(in the rows, 128 means zero)
Each path below is one point turned by a fixed rotation once a step. After each direction that follows a path, write how fast that rotation turns it, in deg/step (0 if it stays still).
Each turn is a multiple of 5 degrees from 10 to 175, or 0.
Each row of a path follows its step; steps can be skipped.
Rotation 1:
step 0: [119 122 125 134 138 133 133 123 132 125 122 141 124 131 129 134 117 137
 120 132 127 125 125 123 125 131 125 129 134 142 128 127 142 131 138 123
 143 129 130]
step 1: [116 130 132 119 134 123 133 129 128 125 133 133 131 121 139 134 132 127
 129 125 133 138 127 126 125 127 122 137 130 134 132 139 133 143 133 145
 129 117 133]
step 2: [122 132 133 118 139 115 130 127 125 132 130 120 124 125 113 126 143 120
 127 134 125 129 122 134 130 128 121 118 122 128 131 120 129 135 121 138
 134 134 138]
step 3: [119 120 129 134 126 125 132 126 137 136 120 142 132 129 118 118 122 124
 123 131 129 127 122 125 137 118 133 123 120 142 120 115 131 122 130 131
 132 131 134]
step 4: [121 131 135 132 122 140 135 127 138 135 134 136 132 136 138 137 137 132
 120 137 130 134 122 125 126 125 129 140 125 136 129 128 134 138 137 123
 136 127 129]
step 5: [125 128 132 133 131 130 131 118 117 116 131 127 129 120 126 136 138 123
 130 132 124 136 126 132 128 128 134 133 123 121 140 124 128 140 128 146
 141 123 130]
step 7: [116 123 132 119 116 129 123 129 138 138 132 136 133 138 122 113 126 132
 130 130 132 135 120 116 137 126 132 133 119 132 127 137 127 135 130 132
 130 131 128]
step 8: [129 138 130 131 134 134 134 122 127 122 132 126 131 137 123 136 131 135
 130 134 126 118 116 119 134 134 139 133 122 129 131 128 135 143 130 128
 143 138 132]
step 9: [121 122 126 133 142 133 134 113 125 117 123 136 118 121 132 133 117 128
 126 127 123 130 130 123 132 127 126 124 130 136 131 128 130 131 135 146
 133 129 129]
Speeds:
[131 127 131 130 131 126 128 128 129 126 127 130 130 125 130 126 130 131
 130 131 130 128 124 127 130 128 128 131 127 125 128 131 131 128 131 124
 128 126 129]	100
[126 130 128 125 126 132 126 125 130 129 129 129 127 128 130 128 132 129
 130 127 127 131 127 124 126 127 128 125 128 128 126 130 131 127 126 127
 125 124 130]	120
[127 122 128 125 129 126 128 128 131 128 128 127 128 125 127 129 127 128
 130 129 128 129 131 129 126 130 125 128 124 124 126 128 124 131 126 128
 127 127 132]	85
Rotation 2:
step 0: [132 122 126 116 120 148 129 142 122 129 119 127 131 136 127 137 132 122
 133 135 128 139 131 129 120 128 131 119 132 124 131 130 121 132 121 127
 135 123 133]
step 1: [127 131 138 127 121 126 131 128 125 137 131 123 123 144 125 135 130 134
 128 134 129 131 130 121 134 116 118 124 127 151 130 117 132 128 128 131
 128 129 130]
step 2: [125 140 120 127 120 127 121 135 130 121 119 128 126 134 132 132 134 125
 140 139 123 129 138 136 130 119 134 132 127 122 126 124 134 140 131 115
 134 124 136]
step 3: [130 124 129 122 119 133 137 140 129 123 123 129 125 137 123 135 144 125
 131 127 127 129 125 127 114 122 119 124 134 133 132 123 115 116 122 133
 137 126 134]
step 5: [128 127 127 133 118 136 119 136 138 131 121 112 129 130 133 130 144 130
 136 134 122 129 130 133 118 120 136 126 136 126 130 128 131 139 127 128
 133 118 133]
step 6: [128 131 126 124 119 131 125 138 115 129 126 124 113 135 118 138 131 126
 121 123 122 128 132 130 129 123 116 119 132 134 136 119 118 120 124 126
 126 133 139]
step 7: [124 135 124 129 121 128 136 132 131 126 126 126 126 141 137 137 134 147
 128 134 126 131 141 125 133 122 139 119 124 134 122 132 126 136 137 121
 137 128 126]
step 9: [123 142 125 128 118 139 127 139 120 130 125 129 130 137 128 135 131 136
 123 121 125 135 125 116 131 124 115 127 129 131 136 132 124 126 133 123
 130 133 143]
step 10: [122 128 133 127 123 122 124 131 127 125 130 119 130 143 139 140 137 142
 129 133 129 120 129 140 130 119 132 121 127 128 121 129 125 138 119 130
 138 124 127]
Speeds:
[130 124 130 128 129 127 130 130 131 128 122 126 127 129 130 130 128 127
 127 127 130 126 126 130 128 127 128 126 126 128 133 127 131 125 125 130
 128 127 127]	145
[129 127 129 128 126 128 126 130 127 128 128 131 128 132 126 127 127 133
 129 129 128 129 125 127 129 130 132 126 125 130 125 126 128 127 126 130
 127 128 123]	115
[130 125 131 130 125 126 126 128 126 125 128 124 129 125 127 129 128 126
 129 130 126 131 129 128 127 131 122 128 128 130 127 129 125 126 127 130
 130 126 126]	140
[130 128 128 128 129 124 130 126 127 128 128 126 127 131 125 130 128 131
 125 130 133 131 128 126 133 127 129 131 131 128 128 132 126 127 128 130
 130 129 130]	125
Rotation 3:
step 0: [134 125 140 124 133 126 134 133 130 130 136 122 140 117 130 123 126 131
 121 136 134 129 129 122 135 128 137 123 124 134 118 123 132 122 132 130
 127 129 131]
step 1: [122 122 127 122 134 132 118 129 128 123 133 129 130 126 126 116 132 128
 131 134 130 126 114 121 131 125 133 125 128 126 130 110 135 132 132 135
 126 125 128]
step 2: [132 131 122 115 137 134 128 136 131 122 125 131 124 123 124 124 128 133
 133 137 126 139 127 128 127 128 115 128 124 130 131 125 129 121 132 142
 129 126 123]
step 4: [116 126 130 127 142 115 127 135 128 134 128 129 122 128 128 120 133 124
 130 133 131 136 128 132 132 142 132 122 132 132 120 136 126 131 132 125
 124 125 124]
step 6: [132 126 131 122 132 125 123 114 135 133 132 129 138 128 131 124 131 132
 135 130 135 122 122 114 126 137 121 125 129 131 125 135 135 122 132 137
 126 132 122]
step 7: [135 128 133 123 135 128 123 133 134 116 134 139 135 127 134 125 126 140
 129 126 125 130 120 124 130 130 130 134 121 121 118 134 130 129 132 132
 120 127 135]
step 8: [120 131 122 121 122 126 115 135 139 121 131 132 133 132 120 130 122 130
 125 146 127 131 125 125 131 133 136 132 126 123 127 128 125 130 129 132
 126 124 120]
step 9: [128 138 121 119 144 126 136 125 131 129 125 122 128 130 126 127 133 134
 126 140 127 133 126 124 137 127 133 135 127 123 132 132 127 127 135 124
 137 121 122]
step 10: [127 125 116 131 130 122 129 121 126 133 137 130 132 131 137 127 144 133
 131 134 125 135 127 130 122 127 129 122 130 123 129 131 123 138 139 132
 129 121 124]
Speeds:
[129 130 125 129 128 128 127 127 128 129 128 132 132 126 128 131 128 128
 124 129 127 129 128 125 128 131 132 129 126 128 130 129 130 130 129 128
 133 129 131]	35
[124 129 126 125 130 128 127 125 129 128 127 128 126 123 124 130 129 128
 129 128 125 125 126 129 128 126 131 126 127 130 128 127 129 126 126 124
 127 126 127]	95
[126 132 128 129 131 132 132 129 126 127 128 128 127 127 126 128 126 126
 128 128 127 130 130 125 125 131 129 128 130 127 123 129 130 125 131 129
 128 130 126]	160
[125 127 126 126 125 125 125 125 129 130 130 128 129 130 126 128 126 125
 128 128 127 128 127 128 123 131 127 128 130 129 129 125 129 132 130 129
 126 131 125]	160
Rotation 4:
step 0: [134 120 117 125 124 140 132 127 126 118 121 121 127 127 120 123 137 127
 127 123 121 120 121 129 118 117 129 130 116 127 116 134 127 119 130 135
 118 132 120]
step 1: [143 127 128 121 122 132 127 122 141 123 119 127 132 135 117 120 128 121
 128 131 135 124 131 106 121 122 123 132 132 128 130 132 122 122 133 127
 124 132 127]
step 2: [135 121 126 123 129 134 124 131 139 142 117 124 122 128 130 127 142 133
 121 129 117 129 137 120 130 129 127 138 123 127 120 133 111 121 133 121
 130 133 124]
step 3: [135 126 127 138 115 134 126 116 130 129 123 125 130 126 133 118 138 127
 128 126 127 120 135 128 127 142 118 127 128 123 115 126 121 119 136 137
 117 125 132]
step 4: [130 123 133 123 117 130 128 131 131 132 131 132 116 139 120 123 124 121
 137 126 120 131 127 119 120 133 125 142 130 113 118 126 120 124 130 138
 122 133 136]
step 5: [132 127 126 126 128 126 135 128 131 124 141 125 116 132 120 123 137 125
 113 134 130 128 133 127 121 126 118 138 112 122 113 126 123 118 130 124
 130 124 133]
step 7: [135 120 132 119 123 127 128 124 129 122 121 115 116 133 128 133 137 130
 128 131 130 135 136 124 124 114 130 126 134 122 112 132 124 122 121 139
 120 135 125]
step 9: [129 126 134 131 127 145 125 127 139 127 127 120 120 143 130 120 127 126
 131 132 121 132 141 121 126 132 133 128 125 137 124 140 123 116 137 127
 127 132 135]
step 10: [119 122 133 120 124 141 129 124 128 129 122 122 121 131 123 123 130 138
 124 127 121 110 135 122 127 128 124 123 123 114 114 129 129 119 135 125
 120 128 125]
Speeds:
[126 127 126 129 126 130 125 129 130 129 126 130 127 124 128 125 132 126
 124 126 128 126 128 126 126 129 127 132 131 128 130 128 131 132 130 128
 128 129 129]	35
[127 128 128 126 126 126 128 130 129 128 127 125 127 125 127 128 129 128
 127 130 132 126 129 131 130 128 126 129 125 133 126 129 132 124 127 128
 124 127 130]	155
[128 126 127 125 130 129 126 131 127 133 128 127 125 131 127 130 126 128
 125 131 127 129 127 124 130 126 129 127 133 126 125 128 129 129 126 128
 126 125 130]	135
[127 130 129 131 127 124 126 130 125 129 130 126 125 128 125 127 128 125
 128 126 129 129 128 128 129 131 125 128 126 126 125 124 126 132 125 129
 130 127 129]	45
Rotation 5:
step 0: [121 124 127 133 138 118 135 122 129 125 117 121 127 126 118 129 138 131
 125 127 137 128 122 130 129 132 114 135 126 129 133 131 129 129 121 131
 143 131 133]
step 1: [119 130 138 133 119 133 124 124 127 130 119 130 115 128 125 126 122 130
 120 121 131 132 121 129 140 125 124 133 124 131 122 117 133 133 139 130
 126 119 134]
step 2: [136 124 125 137 123 120 126 130 128 125 117 136 132 125 125 134 132 123
 131 134 136 124 125 136 123 120 122 134 119 138 134 131 124 117 136 140
 129 123 134]
step 3: [124 126 126 134 129 134 130 136 118 117 131 139 126 120 119 142 131 130
 121 126 130 124 129 119 143 131 124 127 128 129 121 123 124 123 133 119
 129 124 132]
step 4: [134 128 123 128 125 118 122 122 129 127 129 131 127 117 134 134 124 112
 120 122 123 120 131 123 133 118 127 120 121 138 137 126 126 132 128 131
 118 120 120]
step 5: [131 132 116 131 141 119 124 129 119 123 129 124 130 123 130 136 135 121
 132 122 125 136 133 126 137 132 124 136 130 124 125 120 118 120 116 131
 130 130 134]
step 6: [121 131 119 127 125 127 130 129 126 132 125 127 125 128 126 123 128 125
 112 114 119 123 123 129 134 132 132 128 131 136 131 122 124 144 120 131
 138 120 127]
step 7: [129 129 125 125 132 119 131 126 123 135 112 120 129 129 138 124 126 130
 131 122 129 134 119 136 135 121 116 138 122 133 121 129 129 119 123 134
 127 127 121]
step 10: [125 128 131 127 133 121 126 126 118 117 124 127 121 119 116 140 134 125
 126 124 134 133 130 126 117 125 118 136 124 134 130 128 121 123 136 128
 115 129 133]
Speeds:
[127 128 130 128 127 129 128 128 132 129 126 129 125 129 126 126 127 130
 128 126 130 129 130 131 126 129 123 131 123 127 128 128 128 130 132 127
 132 131 126]	45
[130 127 128 130 127 129 130 127 133 130 128 129 128 127 131 130 131 124
 127 129 128 124 127 131 128 127 128 129 127 126 130 133 130 129 125 132
 129 126 125]	155
[122 126 125 131 126 128 125 129 128 126 127 126 127 129 128 128 129 131
 126 130 128 126 127 128 130 129 127 124 129 126 129 127 128 130 128 126
 129 126 123]	130
Rotation 6:
step 1: [127 137 135 131 117 129 123 130 131 115 124 136 137 135 130 122 123 123
 128 140 127 135 123 125 129 124 131 122 126 137 123 137 126 135 113 132
 123 129 129]
step 2: [122 138 135 134 133 117 123 117 124 116 124 125 127 127 127 131 132 126
 133 141 131 129 137 127 118 122 127 126 132 122 123 138 124 120 120 125
 133 131 121]
step 3: [126 134 138 134 132 132 119 126 128 134 121 133 137 132 133 135 126 133
 135 129 124 132 131 137 121 119 134 120 121 128 123 141 137 133 121 130
 137 118 131]
step 4: [124 137 135 135 131 130 132 106 127 130 126 132 129 127 127 120 129 127
 136 119 136 140 126 144 123 129 128 125 132 129 129 130 124 123 120 130
 132 129 125]
step 5: [129 126 139 141 128 137 132 116 130 132 129 130 131 130 142 132 121 131
 128 129 130 125 131 138 135 115 126 122 124 131 122 136 125 128 130 134
 115 131 124]
step 6: [128 133 127 129 124 134 139 113 129 129 125 125 131 123 136 123 126 112
 128 141 127 136 125 132 128 128 127 129 127 135 123 133 138 129 112 126
 122 134 128]
step 7: [118 124 136 140 118 120 130 123 126 113 118 127 129 124 130 131 128 125
 131 137 131 135 131 131 135 117 131 124 127 126 120 135 132 130 133 115
 123 128 128]
step 8: [118 128 129 126 131 139 128 124 124 129 120 126 131 134 128 122 131 127
 135 143 124 127 132 136 128 126 136 131 128 124 115 135 134 121 118 121
 135 116 124]
step 10: [137 125 148 129 131 139 133 119 129 132 124 129 132 131 135 118 127 133
 130 137 125 133 117 137 129 126 133 129 134 127 124 126 120 125 131 131
 127 119 122]
Speeds:
[128 127 128 125 128 129 132 128 127 129 129 126 127 127 128 130 126 128
 127 131 132 128 124 129 130 127 128 127 130 130 131 128 128 133 127 132
 124 132 124]	65
Rotation 7:
step 0: [135 127 115 135 125 137 129 131 129 127 132 122 130 131 136 134 120 120
 134 117 130 128 119 133 137 112 129 121 125 126 129 123 132 132 131 126
 127 125 110]
step 1: [121 123 128 136 128 134 126 124 114 133 122 129 134 122 130 134 117 124
 134 121 117 132 115 132 127 120 118 125 133 130 126 139 137 127 132 130
 127 124 117]
step 2: [115 127 116 141 119 133 139 124 124 130 117 122 129 116 128 127 125 130
 121 124 127 127 118 135 130 129 113 124 120 125 129 130 129 126 130 126
 129 124 135]
step 3: [126 132 119 127 120 130 135 124 126 117 130 118 136 128 129 131 119 134
 120 131 121 133 120 136 129 134 125 121 125 112 128 124 134 128 139 114
 129 132 125]
step 5: [126 131 118 136 132 120 130 118 121 126 122 123 139 125 138 131 124 128
 132 120 135 132 127 135 134 123 135 125 119 140 128 130 130 144 129 119
 123 131 137]
step 6: [124 126 125 133 138 123 124 124 119 117 136 126 133 118 136 131 116 122
 114 123 123 140 123 136 129 124 129 124 137 131 135 125 129 134 121 126
 128 133 135]
step 7: [131 134 124 136 127 133 132 133 133 122 134 134 126 119 134 127 116 125
 111 118 125 132 129 131 121 122 130 114 124 131 132 136 130 132 135 135
 127 117 135]
step 9: [128 123 113 133 133 132 137 123 118 125 135 127 132 123 129 138 128 125
 122 127 122 120 133 138 133 119 131 134 128 119 126 139 132 121 115 129
 117 124 128]
step 10: [133 140 114 141 129 129 142 128 125 129 128 132 138 125 125 135 126 123
 132 125 134 127 126 137 125 126 131 116 141 124 128 133 133 125 132 130
 116 133 127]
Speeds:
[134 128 127 128 128 130 125 127 127 128 129 130 123 128 132 127 128 127
 126 129 128 128 127 128 125 125 125 129 126 131 132 128 130 129 126 129
 126 128 127]	45
[130 123 129 127 127 131 128 126 128 126 130 126 129 125 128 128 128 126
 130 126 128 128 129 128 128 128 128 127 130 127 126 125 127 130 129 135
 127 123 128]	45
[129 126 129 128 126 131 126 129 129 124 127 130 128 130 129 128 131 132
 124 125 127 127 130 128 126 133 128 125 124 124 128 128 129 129 127 127
 129 127 126]	80
